One turn sends every row of this set to another row. A few are shown first. Where does it send the rows asked after them?
J_134: [  4  -2  -1  -3   1  -6  22  -9   4  -4  -6   1   3   7   5  -6 -14  -6
   0   9 -10  -2   0  -4  -6   3   7  -1  -1 -12  -9   5 -17   1  -7  -6
  -3   6   8  -4   1  -1   6  -4   1  -7  -3   4  -1  -1   0  -5   3   4
   5   0  -2  -6 -10 -10  11  -2  -3   5  -4  -6  -6  -4   9  -1   3   0]
J_447: [  4  -6   0 -11  -8   5   2  -4   3  -6  -5   6   9  -3   9   2   2  -1
   1   6  -4   7   1   3  10   5  14   7   6 -10  -9   6   3   0  -4  -2
   5   5   6   0  -1  -2  -3   1  -1  -3  -2  -1   2   3   8   1   1   3
   2  -7 -11 -12 -16  -8   6  -1   1   9   5  -7  -5  -7   9   7   5   7]
J_930: [ -2   4  -2   6  -8  -1  -4   3   5  -7  -2  -1   3   2 -10   8  -2   9
  -8  11  -1  -4  -1   0   8   0   6  10  13  -1 -11   6  -7  -9   3  -6
 -12   1   1   3  -4   7  -2   1  -5   5   2  -7  -3   4   5  -7  -4   0
  11   5  -1  -4  -9  -6   1   0   2   5  -4   4  -7  -6   9   2  12  -3]
J_292: [  2  -9   2   0  -3   6  -8   1  -1  -6  -7   4  -4   2  -5 -11  -7  -3
  -6   5  -2  -5   4   6   2   0  11   6   6  -7  -4   8  -4  -7 -18   9
  12  -2   5   1  -2   2  12  12  -2  -1   0  -1   7   1   0   0   8   2
   5   1  -5  -7 -16  -2   4  -9   0   5   0   0   0  -6  10   5   1   0]
J_661: [ -5 -21   2   1  -4   4   4  -3  -1  -7   3  -7  14  -9   0  11  -5  -2
  -4   3   0   9   6  10   0   2   7   8   5  -6  -5   5   3  -4  -2 -11
   6   0   6   0   1   3  -2   1  -4   1   0  -1   2  -2  -3  -1   5   3
  -1   3 -10  -7 -10  -4   4  -7   2  -2  13   1  -7  -5   4   7   1   0]
J_512: [  8  -3   6  -1   3   8   6   3   2  -7   0  -3  -3   0   0   1 -10   1
 -14  -2  -4   0   9   4   1   4  10   5  -3  -8   7   5   2  -3   7  -5
  -8   4  10  -3  -5   5 -11   6  -5   0  -8   4   6   3   5   9   9  -4
  -4  -1   1  -8  -3  -7   1 -10  -3  -3  -5   5  -5  -7   7   2  -8   6]
J_42: [ -4  -4   1   3  -4   3   4   4   5  -5 -10  -5  -5  -1  -2   3  -3  16
  -5   4  -1  -1   0   1   6  -2   5   5   5  -3  -4   6   0  -8   7 -12
 -20  -1   7   3  -7   7  -2  -4  -3  -1  -1  -2   1  -2   5  -3   1  -1
  21   2  -2  -4 -12  -7   4   0   0   0  -4   1  -8  -5   2   3   7   1]
J_705: [  6  -8  -6  -6   3   2  -2   6   0  -4   5   6   2   7  -3  -4  -1  -6
 -13   0  -4   7   0   2  -2   0   4   5  -3 -12  -4  -1  -2 -16   8  -2
  -1   5   5  -6   6  -2  -5   3   2  -3  -1  -5   6   3   3   2  -2  -2
  -2  -1  -5  -9  -5  -5   3 -13 -10  -2 -11   4   1 -10   6   5   2   4]
J_854: [ -7  -4  -1   2   0  -1  20  -7  -3 -14  -4   5   9  12   0  -3  -6   2
  -7   9  -1   0   3   5 -10   4   2   1   4  -7  -6  -1 -18  -2   1 -11
   1  -2   2   8   6  -5   4   0  -2  -1  -7   0  -4 -10  -2  -5   1   6
  -1   6  -2   1  -6  -7   4  -5   1   2   3  -1  -4   3   9   4  -1  -9]
J_201: [  2  -2  -6  -6  -1   5   9  -2  -5  -5   0   4   6   1 -12  -8  -5  -1
  -9   0   1  -1   8  -2  -7   0   5   9   3  -4  -2  -1  -5 -14  -4   4
   2  -2   1   8   8  -1   4   1 -12   6   0  -2  -1  -5 -14   2 -10   1
   6   7 -11  -5  -6  -8   2   5  -4   1   1   6 -10  -6  -5   8  -5  -5]
J_346: [ 10   0   0   1  -4   8  -1  -1  -3  -4  -4  -2 -11   0   5  -8  -4   2
  -6  -1   8   0   4   6  -7   6   4   5   9 -12 -10   9  -2   4  -2  -1
   7  -4  -2   9   2   7   8   6  -7 -12   0  -1  -8   2  -1   0  -3  -5
   7  -1 -10   2  -9  -1   0 -11  -1   7   1  -1  -4  -3  -1   0   2   1]
J_284: [ -2  -2   3   1  -4   0   7  -2  -2 -10   6   4  -7  -8  -5 -12 -15  -1
  -2   4  -7  -4   5  -5  -9   3   1  -2  -3 -11   2  -4 -11   1 -10   5
  -8  -5  11   2  -1   4   4   5  -9   7  -1   3  -1  -3  -3   4  -4  -1
   4  -2   0   4  -4  -6  -1  -2   0   4  -4   0 -10  -4  -1   1  -5  -1]
J_687: [ 12   9   0   7  -4   4   4  17  -1  -6  -1  -3   6  -1  -2  -6  -4   5
  -8   5   0   8   7   0  -4   2   8   5   8  -7  -3   8   0  -7   9  -6
  -8   1   9  -1   2  -1  -3   9  -2  -2  -2  -2   4   0   3  -2  -1   3
 -16  -2  -6  -6  -7  -3  -2 -14  -1   2  -3   1  -1  -5  10   6   3   0]
J_796: [ -4   9  -8  12  -3  -1   0  -6  -2  -4 -10   0   0  -5 -11  -5  -6   4
  -3   2   0   2  -4  -4  -6   0   8   6   9 -11  -2   8  -3  -4   2  -7
   9  -1   4  -6   0   4   1   0  -2   8  -5  -2   6  -4  -1   5   1   7
  -6  10  -1  -4  -2  -9  -2   8   3  -3 -10   1   4  -4   0 -10  -2  -3]
J_931: [ -3  -6   2  -5  -9  -2  -1  -3   6  -7   6   2  -2  -2  11   5  -8   7
   3   4   2   3   6   4   0   5   8  -4   4 -14 -14  -2   1   3   2  -9
   1  -3  11  -2   1   6   1   0   0  -4  -1  -1   1  -6   1  -4   0  -3
  -3  -5  -4   2  -7  -5   8 -12   1   5  10  -1  -6   1  10   5   4   0]
J_457: [ -4   6  -2   3  -1   4  -1  -2  -4  -5 -16  -4  -7   2  -4 -10  -4   3
   1   3  -2  -4   0  -1  -4   0   8   3   1 -10  -5  10  -3  -6   7 -10
   7   0   6  -1  -1   9   5  -3  -2   6  -2   4  12  -8   3   8   0   3
  -3   5  -4  -7  -5  -6  -1  13   2  -4 -15   3  -5  -5  -2  -5  -3   1]
J_302: [  5  14  -2  -1  -3   4  15   3  -1  -9  -3  -1  -2  -9  -1 -22  -2   4
  -1   2  -1   5  11  -5  -1  -1   7   3   5  -6  -1   5  -6  -9 -12   6
  -4   2   9  -2   4   4   3  -4  -5   4  -4   0  -3   2  -3  -1  -6   7
   5  -7  -8  -8  -9  -2   4   6   2   5  -2  -2  -3  -5   1   8   0   0]
J_337: [  0  -2   2   5   1   2  26  -9   1  -7 -13  -1  16   6   0  -5  -4  -5
  -3   3   2  -3  13   2  -5   1   6   4   3   0  -4   6  -8  -5  -5 -10
   2   2   6   1   6   2  -3  -7  -2  -1  -6   0   1   3  -2   1   6   2
   3   6  -5  -7 -11   0   5   2   1  12   0  -3  -7  -3   7   2   2  -2]
J_543: [ -3  -7  -1   6  -3   5   0  -7   1 -13  -1  -3  -3  -5  -2 -11 -11   1
  -4  -3   4   6   5  -1  -3  -5   1  11   7  -4   2  11   5   0  -5   5
   3  -3   0  -1  -4   1   3  -3  -6  -4 -10   2   3  -3 -11   4   9  -4
   2   0 -10  -4 -15  -2  11 -17  -1  -1   1  -1  -2   3  -4   4   4   0]
J_340: [ -5   6  -8   1   2   0   0  -8  -3  -4 -14  -1  -7   0  -5  -2  -8   5
  -3  -1   2   5   0   1  -8   1  -2   0   6 -10  -9   3  -5  -7   1 -10
   4   1  10  -8   0   5   4   2  -5   1  -4   2   7  -6  -3   2  -1   5
  -5   2  -2  -7  -3  -7  -3   7   2  -4 -19  -3   2  -8 -10  -4   1  -2]
J_774: [ -9  -7  -1   2   1   1  -2  -2   7  -5  -6   1  -2   3  -3   6  -5   7
  -8  13  -1   2  -4   1   6   0  -6   6   7  -1 -10   0  -2  -9  -1  -3
 -17  -1   8  -4  -7  -1  -2   0  -3   7   3  -6  -2   0   0   0   1  -1
  14   4   3  -9  -9  -7   1  -4   0   1  -6   0   0 -12   2   6   9  -3]

J_543 moves to J_346
J_661 moves to J_931
J_201 moves to J_284
Now these:
J_134 moves to J_337
J_340 moves to J_457
J_687 moves to J_705
J_42 moves to J_930

